In the rows, 128 means zero.
Each path below is one point turned by a fixed rotation once a step. After each direction that follows a path, write how fast that rotation turns it, in deg/step (0 if it stays still).
Each turn is a multiple of 5 degrees from 10 to 175, or 0.
Each row of a path follows its step; steps can be skipped.
path 1
step 0: [129 134 128 129 126 138 123 115 131 130 139 134 130 141 136 134 138 124
 126 132 117 132 136 124 128 115 127 125 130 127 122 128 133 126 118 127
 129 121 121 124 138 115 136 131 117 117]
step 1: [121 124 129 127 139 143 125 122 140 127 121 123 132 132 125 128 129 124
 134 129 119 138 131 130 112 127 125 142 126 123 130 137 125 121 122 130
 145 124 140 129 126 137 123 131 130 133]
step 2: [112 122 126 130 129 129 122 128 137 129 134 140 127 130 118 136 131 131
 118 142 130 134 118 132 119 126 133 115 118 133 132 130 128 129 123 126
 116 138 135 126 121 130 135 132 122 121]
step 3: [125 122 125 132 143 134 138 126 132 144 123 136 118 127 134 118 131 126
 126 130 120 135 130 136 132 115 127 129 121 126 130 126 142 129 138 122
 129 129 131 132 135 117 128 115 126 133]
step 4: [131 128 128 132 133 127 142 140 131 139 132 119 133 124 117 127 132 129
 121 134 136 131 126 129 126 108 136 129 132 129 129 135 116 128 124 127
 142 129 132 127 128 135 127 128 129 112]
step 5: [119 127 130 144 127 131 120 115 119 130 126 137 116 122 117 121 122 127
 120 122 123 134 118 127 139 123 135 123 125 132 129 137 116 132 128 134
 133 120 124 120 131 124 133 128 131 127]
step 6: [129 134 131 128 125 128 129 126 147 139 129 117 116 138 128 128 127 133
 126 136 120 124 135 134 137 133 123 128 126 120 128 131 124 125 120 129
 130 125 131 119 135 128 136 112 143 123]
step 7: [120 135 128 125 128 138 127 108 126 130 125 122 132 133 133 131 130 129
 126 126 124 123 126 138 129 115 127 129 140 124 135 130 115 125 122 133
 127 146 129 126 129 129 124 128 115 117]
step 8: [127 124 129 134 139 124 123 117 133 111 120 130 128 135 124 129 122 123
 131 119 127 140 127 133 121 129 122 126 122 118 137 133 127 124 129 116
 131 129 138 130 124 124 139 125 141 116]
step 9: [120 114 126 125 133 124 129 125 134 124 136 131 125 128 127 133 131 140
 126 137 127 128 125 131 136 116 134 133 134 115 119 122 136 142 121 123
 121 140 141 118 130 134 132 127 133 130]
Speeds:
[127 127 126 127 130 126 129 130 129 129 127 123 128 127 127 128 128 131
 133 130 126 126 129 125 129 128 130 130 129 127 126 130 129 125 128 126
 128 128 131 125 127 132 126 126 127 128]
140
